128 stands for zero in the data rows.
Some points, one per row:
181,184,194,117,051,120,137,210,087,086,207,140,111,205,140,117
161,186,146,117,098,089,148,196,073,098,203,134,112,187,117,142
111,118,094,139,165,123,134,134,156,115,094,107,107,104,142,133
161,136,143,129,090,133,130,150,119,102,159,150,139,165,119,114
093,126,107,129,156,096,141,136,143,111,101,103,124,118,150,158
102,152,134,121,204,083,117,147,096,128,171,157,140,128,104,122
150,155,180,128,093,129,132,169,068,129,195,156,128,169,118,130
175,110,137,110,054,160,127,106,122,152,119,123,139,129,103,120
096,121,101,139,182,097,134,124,160,117,088,098,108,091,142,145
125,129,127,131,118,139,148,136,125,125,128,127,120,122,132,138
111,147,107,123,172,072,132,138,125,103,162,110,132,154,121,133
143,116,132,127,100,147,137,119,133,132,103,129,122,119,136,129
100,120,114,125,166,089,132,093,172,117,103,090,145,120,132,127
147,125,128,131,087,158,141,139,117,138,139,148,138,148,131,132
108,132,113,121,136,126,139,108,116,139,130,130,137,118,115,145
069,138,097,133,190,080,126,147,150,107,116,097,123,124,150,147
082,175,133,128,234,056,144,161,078,108,171,122,114,123,135,152
125,129,131,130,126,143,127,132,137,123,105,119,106,119,135,135
132,113,104,129,118,116,127,120,148,125,129,120,124,111,106,138
121,128,115,123,144,141,106,112,154,143,086,113,133,113,158,123
056,158,135,135,243,073,121,157,123,102,137,110,133,135,163,146
143,119,133,140,100,176,130,125,126,134,132,138,138,144,140,111
096,165,116,117,155,078,126,146,103,126,177,118,116,139,112,143
135,063,114,116,098,171,116,052,157,168,077,141,157,090,102,113
150,157,142,128,120,141,107,160,108,123,161,148,133,162,122,101
126,100,111,134,158,107,122,108,127,133,107,133,120,114,128,140
127,097,116,123,126,161,116,113,161,129,090,120,128,093,145,117
168,106,150,117,063,164,128,109,118,145,118,122,133,141,113,112
178,138,163,113,106,116,117,162,085,140,125,137,104,115,109,118
129,138,142,132,151,128,125,135,140,111,152,145,133,154,126,109
092,122,111,137,155,129,124,121,162,117,124,109,131,116,145,120
158,170,179,130,113,124,107,186,073,125,198,144,122,169,130,105
125,170,157,119,131,126,115,146,096,135,177,143,123,150,126,126
161,108,112,136,109,147,120,141,117,134,137,137,128,123,123,116
113,142,125,121,137,086,133,175,120,095,165,119,120,141,128,144
158,088,137,129,069,170,132,104,142,145,099,145,136,112,120,119
159,096,151,138,068,157,103,109,119,153,121,139,142,150,137,107
160,172,149,121,086,136,146,171,104,105,172,136,096,162,124,119
119,136,136,123,124,127,137,128,131,144,121,132,134,128,135,133
147,147,135,111,114,118,135,140,106,137,148,143,143,141,119,128
069,151,098,125,202,123,136,117,169,123,068,086,116,091,156,147
110,181,143,130,178,058,140,207,098,082,166,109,093,163,162,148
146,131,122,121,106,117,134,134,114,128,147,111,120,145,122,139
098,138,149,115,137,115,107,112,127,140,150,122,170,149,118,122
149,071,127,127,092,157,121,070,144,146,095,133,147,103,104,118
116,150,114,125,157,137,125,123,129,137,147,138,147,128,114,116
072,192,164,120,197,059,125,164,118,104,178,111,146,140,139,140
127,108,117,128,123,135,127,102,172,138,084,109,121,081,118,121
086,154,102,115,182,080,149,153,137,103,131,109,118,128,138,145
145,080,119,132,093,183,131,071,145,146,102,145,130,100,110,123
136,128,153,128,104,131,113,110,123,148,125,139,144,133,106,106
116,090,125,135,181,140,106,101,159,125,074,124,129,088,131,111
144,166,143,131,085,099,132,176,080,119,188,128,121,183,120,142
113,108,124,113,142,119,111,099,159,134,080,101,131,096,138,128
150,133,119,122,096,141,110,125,135,144,097,104,114,107,088,105
097,135,110,129,171,103,134,135,143,125,108,117,125,105,138,140
130,136,142,117,115,119,117,129,129,118,157,128,133,132,112,121
135,187,124,124,129,120,143,197,084,100,189,120,108,177,150,140
170,132,180,142,048,177,141,137,100,136,158,139,122,165,157,130
089,174,119,114,147,074,152,163,111,116,168,129,124,138,095,152
134,137,116,115,110,113,159,162,073,119,166,122,117,156,120,149
147,128,154,112,103,156,102,108,116,134,136,133,146,135,117,116
113,147,134,114,141,125,127,133,117,139,144,119,123,129,127,127
121,098,146,136,156,148,108,111,147,119,101,122,137,129,162,119
068,147,131,130,188,097,111,101,138,151,118,118,146,107,122,141
113,096,095,126,172,118,112,091,184,118,079,093,127,080,131,128
142,122,137,137,103,168,103,108,157,120,126,137,134,137,124,095
122,087,104,134,126,145,111,071,156,144,084,117,133,101,124,127
077,161,127,128,190,099,135,139,112,111,141,124,134,136,133,136
092,138,132,122,150,111,147,119,112,143,138,133,145,142,143,155
130,148,140,100,120,150,138,123,103,145,146,134,110,116,121,137
114,141,134,128,171,108,106,134,127,122,161,147,144,157,140,107
146,116,164,133,110,146,130,136,131,115,127,132,112,130,119,122
101,134,110,113,140,112,126,103,144,128,121,108,133,124,110,125
147,121,149,136,088,169,129,122,120,150,117,141,128,135,133,120
102,144,135,126,176,104,116,155,119,115,160,128,127,126,141,127
144,171,155,139,104,138,138,175,112,110,148,131,107,161,145,132
162,144,137,123,065,155,148,147,112,117,156,139,123,170,139,125
107,173,137,093,146,071,126,138,092,138,168,112,135,140,108,141
138,109,157,144,091,144,134,119,089,152,143,147,133,130,120,135
139,146,125,124,135,107,109,159,085,142,146,130,147,143,130,138
122,144,152,133,092,145,140,134,107,153,107,133,132,125,133,146
153,070,122,129,097,149,100,076,166,144,079,123,147,099,104,110
153,129,123,126,068,147,136,134,143,121,128,131,134,161,135,117
120,126,106,139,167,118,115,137,142,132,098,119,132,121,145,125
089,141,127,122,181,071,132,139,137,110,142,112,152,134,111,140
104,166,143,128,159,098,151,166,103,095,173,134,109,145,125,142
160,079,132,136,088,158,118,088,158,140,076,125,137,106,135,120
188,100,152,127,078,160,120,111,131,134,126,147,127,144,133,115
129,144,102,114,132,132,146,127,138,128,110,122,114,121,111,138
130,152,150,138,098,139,136,166,130,114,159,139,134,169,140,128
096,157,126,121,159,117,126,138,124,133,135,122,138,126,127,132
140,146,161,122,118,161,130,143,135,107,156,135,145,169,130,100
138,111,123,119,093,163,144,112,119,146,125,142,132,135,128,128
082,167,137,152,174,091,121,164,135,107,171,146,140,152,144,130
111,111,097,140,182,119,112,121,154,134,076,114,136,107,148,126
108,126,114,125,123,110,132,126,143,118,137,126,139,128,118,130
149,160,157,122,103,109,128,178,084,126,197,145,121,154,109,124
111,154,115,131,145,095,157,159,105,119,172,121,133,161,132,151
101,179,130,113,144,089,137,149,106,109,169,111,125,154,118,132
138,108,112,133,102,092,129,115,105,133,147,137,157,143,101,141
099,149,102,120,198,109,110,132,136,132,113,115,135,109,113,116
072,131,097,134,199,131,126,119,150,131,106,107,146,112,155,126
087,161,130,114,157,108,139,147,123,130,140,119,141,135,131,134
096,188,161,114,183,072,160,199,069,096,203,138,111,142,124,148
157,114,132,135,083,151,128,129,130,131,107,131,124,124,131,120
192,052,136,113,066,210,092,044,168,161,058,114,147,097,121,089
146,143,142,129,117,127,121,135,120,136,139,136,138,151,131,127
090,113,076,150,160,121,138,119,173,109,090,101,112,120,151,140
118,156,138,120,163,106,119,135,103,138,160,120,122,121,135,138
183,124,141,117,066,148,133,117,108,128,156,147,135,155,115,119
166,135,130,127,077,138,129,153,107,129,135,121,117,144,120,118
111,119,107,133,157,113,131,107,162,124,097,106,128,122,130,124
117,116,113,110,136,095,128,116,116,124,154,145,135,125,103,150
114,115,139,128,129,156,124,070,142,159,089,117,130,094,126,121
081,114,107,140,162,108,115,099,148,124,090,103,124,101,131,152
174,073,135,141,051,178,146,099,141,129,109,142,137,120,122,124
039,153,117,133,246,027,140,160,122,100,148,109,128,125,125,163
159,066,107,140,092,165,131,088,154,129,075,137,128,111,121,120
140,170,134,134,127,133,148,162,129,090,167,124,088,139,132,125
118,144,130,130,178,081,138,137,131,127,137,138,126,121,132,139
161,171,158,119,093,132,115,167,096,124,185,128,127,174,141,115
156,113,131,134,122,132,111,124,137,118,134,133,147,126,113,099
144,116,132,115,124,112,138,153,110,104,170,138,119,144,117,125
098,107,100,129,165,116,121,097,175,111,092,123,153,110,128,122
168,091,121,126,079,178,127,106,154,141,075,133,134,130,140,115
082,157,096,123,173,071,132,141,136,108,152,110,122,127,114,151
087,153,139,118,192,080,131,107,115,142,123,110,136,110,136,147
094,119,094,145,170,129,131,101,173,136,077,100,139,105,144,132
156,080,143,137,076,188,123,077,164,131,091,121,128,112,128,106
140,169,143,133,142,121,146,204,092,110,170,140,093,145,146,135
144,091,113,125,114,127,129,111,143,122,104,131,126,117,124,133
123,126,121,146,094,120,152,136,129,127,116,121,124,133,125,154
102,135,106,141,165,115,122,134,148,120,104,109,117,122,158,135
130,160,148,127,141,129,141,143,120,117,143,123,097,123,148,132
098,081,091,122,143,134,128,074,173,150,055,117,151,087,119,134
159,088,111,132,092,173,133,114,152,132,067,132,106,093,125,125
156,158,173,156,073,144,123,172,109,112,197,172,131,188,132,113
084,128,126,121,205,088,120,111,144,125,134,112,147,096,107,130
120,147,131,103,157,098,130,133,116,136,123,117,135,113,120,134
132,141,135,126,132,123,123,145,125,119,126,118,128,140,153,143
167,081,133,139,099,146,124,096,122,141,105,149,125,122,126,121
125,114,126,112,154,135,104,090,148,140,094,098,137,114,138,116
219,090,150,121,011,209,122,097,126,152,124,155,124,123,095,094
153,132,135,138,108,128,143,154,122,110,125,121,094,129,136,131
127,175,113,131,150,091,136,207,105,082,180,122,097,177,158,131
072,084,093,137,202,144,105,056,165,148,080,110,153,086,149,123
138,197,165,113,105,108,139,177,080,125,201,124,116,172,111,130
112,210,171,129,142,079,139,189,049,132,227,141,129,174,137,140
158,135,150,113,072,146,118,114,105,142,145,137,139,140,105,119
175,097,162,136,070,183,115,068,147,164,081,133,124,116,139,103
Here are 12 more points, each followed by its number:
088,174,122,125,173,115,119,169,125,122,139,114,138,143,149,127 0
144,097,116,126,110,161,123,099,143,133,114,130,119,115,116,116 1
166,071,134,152,079,163,121,098,139,122,108,146,136,136,132,114 2
166,142,170,127,087,138,129,173,105,108,178,151,129,170,132,119 3
171,088,129,121,062,181,135,116,116,129,131,168,125,124,102,123 4
098,108,093,130,157,113,118,109,165,139,074,112,147,110,148,142 5
134,138,125,123,121,106,124,124,115,126,161,120,136,137,109,124 6
181,128,146,138,067,129,121,170,095,108,177,146,115,179,114,125 7
088,168,144,123,186,091,122,161,115,120,145,123,129,122,135,144 8
096,125,084,131,164,080,148,131,116,111,176,141,130,133,098,161 9
103,145,112,120,159,107,145,160,106,109,157,148,114,133,118,145 10
111,098,114,128,147,142,138,100,136,150,084,115,139,097,154,139 11
Which three of these numbered points are nearest to each point below, ignoring the 2 directions in which the first points spread most? Their numbers follow each, nearest first.
102,110,114,126,146,134,139,109,129,151,096,114,140,108,159,148 > 11 5 8
078,129,109,124,161,105,155,119,113,147,145,143,146,100,095,152 > 4 10 9
122,080,111,128,124,148,110,077,184,119,070,128,158,105,125,109 > 3 2 7
136,174,127,130,131,130,119,191,112,109,165,130,115,165,153,121 > 0 5 3
159,117,117,135,076,159,129,129,134,136,121,133,129,158,143,130 > 5 7 0
155,136,131,138,100,115,122,171,103,109,168,141,115,169,123,131 > 7 2 1
127,093,088,123,126,118,121,090,146,139,114,116,148,112,107,122 > 6 1 7
069,133,099,144,203,083,147,135,141,130,100,127,126,100,131,147 > 10 11 4
069,151,111,132,187,113,104,126,162,137,106,101,143,113,136,122 > 0 8 5
074,142,108,130,225,084,107,169,163,096,150,103,126,127,146,113 > 3 0 1
129,129,150,111,127,137,124,097,141,157,094,126,127,098,114,120 > 8 1 6
125,148,145,129,112,149,110,137,144,139,134,118,135,141,132,110 > 0 8 3
070,158,102,124,218,100,118,128,172,118,093,093,127,106,151,136 > 0 8 3
163,154,145,130,076,120,131,186,092,116,172,139,127,188,143,135 > 5 7 3
086,163,129,111,143,085,158,147,082,145,137,107,112,116,137,175 > 11 8 5
185,182,183,107,074,135,137,174,074,145,175,136,120,159,113,111 > 8 11 6
144,150,124,131,119,145,119,174,118,121,143,133,121,159,148,112 > 0 5 3
140,133,128,109,124,110,122,115,135,132,147,125,138,132,095,117 > 6 1 7
098,095,092,124,152,108,116,067,168,147,076,111,149,094,122,128 > 6 5 1
131,066,117,120,112,162,123,066,151,148,081,135,143,088,100,122 > 4 1 10
077,140,102,122,194,105,132,122,137,123,132,107,113,108,130,134 > 1 10 6
188,098,152,119,041,200,121,089,143,152,087,140,139,115,116,100 > 8 3 1
122,107,123,123,144,103,121,092,137,137,114,111,135,105,105,124 > 6 1 8
171,095,151,150,072,152,126,134,110,113,145,149,131,163,141,119 > 2 3 7
130,151,126,116,125,095,152,151,093,121,187,146,114,128,099,147 > 4 10 9
095,161,129,131,127,105,148,152,101,121,165,143,113,140,124,153 > 10 4 1
117,118,095,131,146,124,122,112,159,131,079,113,143,129,147,124 > 5 0 3
081,106,098,130,170,088,128,100,136,140,115,101,135,098,112,142 > 6 1 4
207,083,169,133,020,201,126,129,132,129,109,149,110,136,136,103 > 3 8 2
082,069,096,135,160,135,142,060,177,145,063,123,165,067,107,140 > 4 10 6
099,132,100,118,157,091,155,144,118,117,170,152,140,135,110,154 > 9 4 10
169,100,129,136,073,145,115,136,124,124,136,144,126,152,117,120 > 7 2 1
158,095,122,113,079,135,128,108,115,132,151,157,136,129,098,140 > 9 4 6
147,143,131,107,118,112,126,124,121,126,160,131,129,136,103,120 > 6 1 8
156,147,122,135,087,142,141,158,113,126,150,131,121,171,149,132 > 5 0 11
161,067,116,110,086,169,108,050,175,150,077,127,149,096,090,095 > 6 1 3
137,133,122,122,132,123,140,128,102,117,192,154,120,133,103,129 > 4 1 9
140,117,100,138,126,107,126,145,137,095,126,111,088,137,127,136 > 7 1 2
185,093,131,139,078,185,112,121,144,130,105,144,128,128,134,097 > 3 1 7
094,105,108,126,134,128,144,094,133,155,122,143,153,091,093,143 > 4 9 10
073,114,088,126,163,085,129,097,136,146,125,125,168,103,080,154 > 9 6 4
128,129,144,142,135,132,111,115,137,138,116,126,128,113,130,118 > 8 3 1
120,125,113,121,133,136,141,139,119,121,134,154,121,117,118,138 > 10 4 1
141,084,110,115,125,132,136,116,137,117,128,138,124,112,112,119 > 4 10 1
141,144,141,126,100,157,144,165,090,120,161,143,120,156,149,138 > 11 10 1
094,108,109,122,191,103,126,109,124,134,129,126,139,095,115,135 > 4 1 6
119,100,113,136,132,132,134,114,125,119,121,124,121,094,117,146 > 4 10 1
105,136,094,132,159,092,117,126,134,131,117,108,144,139,137,137 > 5 6 7
071,179,122,117,188,057,143,149,104,110,186,123,144,152,126,154 > 6 1 5
170,070,136,153,075,170,120,099,141,123,106,147,130,138,140,114 > 2 3 7
166,131,157,149,092,127,134,164,095,100,182,149,116,179,143,126 > 2 3 7
162,106,133,141,116,137,120,115,123,123,141,155,123,137,142,119 > 2 3 1
080,206,118,137,224,074,128,183,135,094,172,104,124,154,149,131 > 0 3 1
127,114,140,116,139,153,113,087,135,153,102,125,133,095,119,116 > 8 1 6
103,068,103,113,136,142,118,061,165,149,068,131,139,082,111,128 > 4 10 1
174,162,217,127,069,123,138,188,050,128,215,161,115,160,113,135 > 8 11 3
146,121,157,129,108,146,113,137,120,121,158,141,124,137,135,111 > 3 8 1
119,087,137,134,130,115,137,117,134,119,116,137,136,126,113,139 > 2 7 3
143,069,081,136,102,149,113,084,154,136,088,118,139,113,123,134 > 7 5 6
084,115,107,146,193,114,145,098,158,130,077,104,117,077,154,150 > 11 8 1
087,096,106,141,159,146,151,127,151,110,082,123,115,098,177,147 > 11 3 10
128,163,116,128,111,112,137,159,128,111,147,120,130,170,139,130 > 5 0 7
161,123,158,144,092,174,114,143,121,152,128,134,130,144,158,115 > 0 8 11
040,143,091,138,249,077,122,142,167,113,072,076,124,090,184,148 > 0 5 11
028,144,066,140,255,086,147,102,168,136,067,081,136,080,166,167 > 11 5 0
124,090,143,135,126,113,130,122,131,117,118,142,133,131,112,135 > 2 7 3
114,135,129,123,137,114,140,136,117,118,145,137,135,138,096,133 > 4 1 10
054,197,090,122,205,052,143,175,139,104,148,101,130,153,149,154 > 5 0 1
124,138,144,153,120,117,129,137,091,128,153,138,125,153,127,136 > 2 11 1
080,216,134,135,216,074,110,194,111,117,147,094,105,129,153,130 > 0 8 5
144,110,126,129,106,138,105,100,148,142,078,106,129,124,148,127 > 5 8 0
096,139,094,128,185,069,142,168,148,084,150,114,110,132,133,137 > 7 1 3
155,106,145,143,107,152,137,147,142,109,118,129,113,125,143,131 > 3 2 7
149,065,108,115,086,147,123,073,141,142,110,153,141,100,095,129 > 9 4 6
119,090,123,142,124,141,131,108,147,127,112,139,128,104,112,127 > 4 10 1
106,112,104,111,137,117,106,073,144,153,139,134,168,125,097,135 > 6 9 1
175,143,162,134,077,166,105,154,139,120,130,132,125,171,155,105 > 0 3 5
127,171,144,136,123,103,153,171,086,104,187,146,127,176,127,151 > 2 10 1
087,106,117,149,166,113,127,099,131,135,100,123,135,116,127,143 > 2 11 1
106,144,146,134,175,109,126,147,139,123,133,141,143,141,144,130 > 3 8 0
175,160,156,115,084,103,115,163,073,110,203,146,134,191,103,117 > 6 7 1
194,041,131,144,042,204,131,085,149,148,073,158,122,095,130,115 > 10 4 2
055,199,098,141,217,040,137,183,148,092,135,085,110,129,159,165 > 5 0 7
114,124,119,130,133,097,127,121,116,131,139,117,130,120,113,142 > 6 1 7
081,126,098,124,157,118,130,089,142,149,133,119,171,125,114,136 > 6 1 9
152,113,145,129,107,129,119,135,130,131,141,129,131,128,138,122 > 3 8 1
099,109,097,139,156,092,132,116,157,117,102,123,136,117,115,140 > 7 2 6
119,135,148,126,143,133,122,140,132,132,130,134,135,123,127,128 > 8 3 1
171,075,115,131,083,144,130,125,162,103,122,140,117,129,116,108 > 7 2 3
255,079,188,139,000,250,123,120,105,143,137,173,116,165,127,087 > 3 1 2
160,088,131,136,077,165,104,082,156,150,065,111,135,122,148,116 > 5 0 8
152,095,131,145,094,157,132,130,125,121,108,153,110,119,119,127 > 10 4 1
155,110,141,126,086,149,126,121,099,141,133,150,117,121,106,133 > 4 10 1
124,121,120,124,140,104,122,117,140,131,126,117,133,125,112,127 > 6 1 7
170,053,120,128,095,176,112,082,170,149,080,148,146,107,124,100 > 3 2 1
194,109,167,137,050,197,111,110,124,146,110,152,119,129,129,100 > 8 3 0
155,168,168,129,132,142,123,158,098,129,160,140,106,136,130,115 > 8 1 3
061,166,137,125,188,089,120,118,123,143,138,123,144,119,130,148 > 8 6 11
146,078,121,115,097,152,115,079,145,151,096,131,149,106,102,118 > 6 1 4
065,117,082,129,200,064,135,120,163,126,084,100,141,098,133,157 > 5 7 6
171,146,139,136,075,126,144,175,105,101,179,139,108,170,127,136 > 7 1 2
110,150,144,125,170,110,115,140,111,122,149,121,127,127,132,135 > 8 1 3
Here are 12 other points, each followed by its number:
120,120,137,118,135,126,118,110,135,134,118,129,126,113,126,132 0
092,123,116,121,180,074,121,105,125,133,127,105,138,109,105,134 1
183,077,140,136,057,185,113,111,153,141,098,137,127,129,126,107 2
158,081,144,155,064,180,125,136,116,142,124,164,134,133,140,120 3
178,063,157,137,049,202,111,075,129,160,099,160,150,111,114,103 4
135,090,112,119,072,155,133,086,160,148,095,139,143,106,085,120 5
162,142,151,129,079,131,117,147,111,125,131,112,116,166,151,127 6
131,114,108,119,104,138,123,108,128,147,134,125,146,132,112,125 7
112,149,148,110,151,104,125,088,139,149,106,118,137,106,112,126 8
180,108,145,126,059,161,111,113,124,132,155,141,147,147,110,104 9
107,181,125,121,184,101,113,179,134,107,135,097,108,139,144,113 10
140,125,111,128,122,102,132,139,122,128,159,135,132,134,104,125 11
The same question for these:
152,108,133,108,102,115,134,094,120,128,140,128,129,110,107,149 > 1 0 11
113,164,149,121,138,140,109,165,117,137,116,104,124,116,143,117 > 10 6 2
088,158,096,130,178,089,131,150,124,124,148,114,144,143,131,142 > 7 9 11
109,152,107,125,171,066,134,161,114,118,181,124,129,137,110,138 > 11 7 9
162,110,119,135,106,139,123,113,132,138,133,146,127,107,102,118 > 11 9 0
089,188,121,114,140,068,157,179,096,115,190,127,122,150,094,158 > 5 7 11
108,095,105,111,166,126,092,083,186,139,052,081,146,072,134,103 > 10 2 0
146,159,162,103,115,123,127,107,120,144,133,128,134,130,114,112 > 8 0 1
108,076,133,130,130,149,116,072,160,156,094,153,169,087,105,113 > 4 9 0
083,105,074,122,169,120,126,086,170,130,088,120,150,108,131,145 > 7 9 11
125,209,183,112,150,084,157,173,068,131,190,141,126,155,125,133 > 8 0 4
113,112,127,122,125,118,127,109,145,136,117,135,147,120,102,127 > 5 7 0
081,183,148,116,230,029,132,175,098,094,201,130,123,140,104,147 > 1 0 9
093,162,120,105,145,102,137,139,116,130,179,132,148,147,115,137 > 7 5 9
130,058,159,137,147,151,109,064,157,133,096,138,158,092,127,103 > 4 9 0
128,104,118,125,143,143,099,082,150,132,103,111,147,128,135,101 > 9 0 2
159,092,150,150,072,171,126,141,117,138,129,160,134,134,141,121 > 3 2 4
067,134,079,114,207,081,129,111,129,133,124,107,135,104,137,162 > 7 0 11
128,088,095,134,146,136,119,083,165,151,093,133,135,072,103,124 > 11 0 7
084,130,114,121,148,113,133,098,122,141,135,113,154,148,149,142 > 7 9 0
163,134,138,126,087,114,149,159,114,115,171,151,109,159,099,126 > 11 5 2
160,127,141,141,117,126,120,155,117,106,149,130,105,143,136,122 > 2 0 6
140,119,113,128,088,151,118,106,166,125,082,106,126,140,143,113 > 6 2 10
080,138,116,119,192,094,115,115,140,126,112,112,126,102,132,141 > 0 4 2
107,166,148,111,143,099,141,160,112,124,163,125,124,126,118,132 > 0 8 5
063,136,066,122,212,082,140,106,140,117,121,106,136,107,126,158 > 7 11 5
177,111,182,114,071,172,136,084,119,160,108,150,144,123,112,105 > 8 0 4
151,094,111,146,098,124,136,127,122,132,112,161,119,125,102,143 > 11 5 3
137,143,138,107,132,120,104,144,129,126,124,098,134,121,134,107 > 10 2 6
115,127,111,125,157,108,112,125,135,113,142,120,128,125,118,121 > 9 11 2
099,173,104,116,166,084,135,177,111,118,176,118,131,155,129,132 > 7 11 9
188,149,165,124,065,145,125,153,097,136,150,130,124,156,146,123 > 6 2 0
158,087,137,101,063,185,130,062,143,159,122,160,151,105,074,100 > 5 1 7
143,066,125,130,097,161,116,060,151,150,093,131,146,099,101,121 > 1 9 4
125,144,117,128,108,128,124,130,153,120,104,107,126,144,140,121 > 6 2 10
133,115,128,132,116,136,123,133,141,128,120,123,128,130,131,125 > 2 0 9
095,126,122,121,144,116,131,102,117,139,134,117,148,150,141,137 > 7 0 9
126,138,140,121,120,137,136,104,129,129,130,131,126,127,119,135 > 0 8 7
088,111,091,143,150,111,147,097,166,134,070,109,132,093,123,153 > 5 0 2
090,138,103,136,174,099,132,151,144,115,111,118,123,120,137,142 > 2 0 3
035,207,104,123,226,055,150,172,118,115,176,110,138,139,142,153 > 7 0 5
127,144,165,126,107,124,125,146,103,135,178,169,150,144,107,117 > 4 0 9
172,082,140,109,069,180,116,056,144,161,091,138,157,101,093,109 > 1 8 0
107,118,116,114,121,139,126,097,144,149,139,137,159,126,109,123 > 7 9 5
163,150,156,110,101,126,107,165,112,122,145,107,130,138,126,103 > 10 2 6
152,098,127,147,095,144,132,146,121,132,136,154,134,132,129,128 > 3 2 11
111,146,138,125,185,098,115,144,097,128,164,158,144,130,102,120 > 4 9 1
131,078,118,142,105,184,149,113,153,118,086,133,117,105,166,133 > 3 2 6
125,191,138,121,146,100,125,188,099,123,169,122,121,165,159,133 > 6 2 10
137,174,183,128,102,131,137,177,105,117,162,125,104,159,156,132 > 6 2 0
123,087,117,125,115,129,127,086,159,139,087,129,151,106,098,128 > 5 11 1
093,135,119,113,152,096,133,114,106,146,142,124,137,106,109,147 > 1 7 0
138,091,096,138,130,147,120,100,165,136,075,115,128,102,136,123 > 2 6 0
147,110,108,137,125,144,119,135,142,119,121,136,125,129,129,121 > 2 11 9
110,104,124,096,122,147,127,068,149,159,116,145,151,094,079,107 > 5 1 8
150,125,151,123,075,146,113,112,131,139,154,144,154,158,120,114 > 9 7 0
178,077,138,131,040,196,108,081,151,137,113,162,139,140,105,095 > 9 0 2
171,113,180,118,074,138,131,098,121,154,110,142,135,120,101,116 > 8 0 1
118,143,130,135,125,137,132,153,135,106,163,116,120,149,146,122 > 2 9 6
118,163,148,123,129,137,114,165,109,138,121,106,124,114,138,123 > 10 0 6
102,209,164,108,153,102,125,171,087,129,201,129,135,143,094,114 > 8 0 1
102,147,115,120,183,116,137,145,139,108,109,095,101,122,171,144 > 6 10 2
066,181,107,119,195,075,132,157,112,114,163,113,129,129,118,151 > 7 0 5
124,101,119,108,144,136,093,102,168,136,072,090,142,087,130,099 > 10 2 0
109,121,115,109,167,114,099,114,159,131,086,088,142,091,131,108 > 10 0 2
155,147,156,118,074,132,155,140,105,135,167,166,124,154,105,133 > 5 0 7
069,093,078,104,198,099,135,072,157,148,110,115,159,084,105,138 > 7 1 5
110,162,107,119,181,087,120,147,130,096,163,098,128,130,124,129 > 9 2 11
195,148,155,119,065,118,114,156,079,110,198,147,129,193,103,112 > 9 11 1
098,131,086,144,189,093,100,143,152,111,086,085,116,106,153,138 > 6 2 10
167,133,165,111,069,136,122,145,118,127,135,122,118,144,136,123 > 6 0 2
113,126,118,152,151,121,134,143,130,144,116,130,147,137,169,141 > 3 2 6
087,146,116,124,182,109,133,103,142,124,120,117,125,104,128,138 > 0 4 7
144,113,132,134,091,115,133,129,101,134,156,128,128,137,105,132 > 1 11 7
154,102,095,115,119,144,129,100,147,134,129,146,144,122,094,118 > 11 7 9
065,119,101,126,253,080,109,106,139,137,115,140,158,084,105,124 > 4 9 1
142,134,133,127,130,133,111,119,121,125,144,125,137,158,140,107 > 9 2 0
152,188,137,126,146,102,138,219,088,083,184,124,087,145,151,134 > 10 2 6
181,136,151,126,078,166,112,140,116,128,132,125,117,135,113,104 > 10 2 0
092,119,103,140,169,080,134,127,152,118,115,121,138,119,119,142 > 11 2 5
130,141,128,127,144,132,107,130,131,122,112,115,116,112,120,114 > 10 0 2
158,135,171,123,060,160,139,142,106,142,141,134,119,133,129,125 > 0 2 4
098,120,089,131,163,112,121,112,147,127,125,118,141,119,123,140 > 7 9 11
098,138,130,135,188,095,121,137,157,109,084,101,108,104,161,139 > 6 2 10
135,138,108,130,147,101,111,124,120,126,140,124,140,148,127,130 > 9 7 11
111,150,155,118,161,100,127,145,111,116,147,120,127,142,125,128 > 0 4 2
106,174,142,135,167,106,132,200,096,098,203,171,118,171,141,126 > 3 2 4
077,159,096,131,213,062,134,146,127,129,152,119,125,101,118,148 > 11 7 0
132,120,132,132,102,144,117,119,140,123,140,150,136,153,118,116 > 9 2 0
186,137,195,121,065,159,146,114,090,149,142,157,135,144,116,107 > 8 0 4
191,073,147,119,036,212,113,068,153,161,072,140,147,108,115,093 > 0 9 4
133,069,114,142,102,187,145,113,160,121,069,131,117,099,172,131 > 3 2 6
101,122,110,147,148,110,137,134,114,122,148,129,121,130,132,150 > 3 7 2
080,115,148,132,226,085,121,112,148,116,131,119,151,101,140,127 > 4 0 9
109,175,125,149,167,088,144,201,092,121,162,128,128,167,175,151 > 3 2 6
070,137,090,128,219,103,105,117,161,126,102,117,144,110,128,116 > 9 2 0
113,141,119,137,145,123,118,136,142,146,109,112,132,133,154,132 > 6 2 0
133,138,145,119,113,123,118,130,118,120,161,129,134,135,108,119 > 9 0 1
102,120,116,117,173,115,135,109,144,125,099,107,120,093,118,136 > 0 2 1
114,069,096,141,156,141,113,095,136,134,096,129,128,093,129,133 > 3 4 2
170,189,142,121,082,086,154,202,061,110,204,135,106,178,104,148 > 11 5 7
136,133,110,135,124,107,118,138,118,132,127,112,141,153,136,132 > 6 7 2
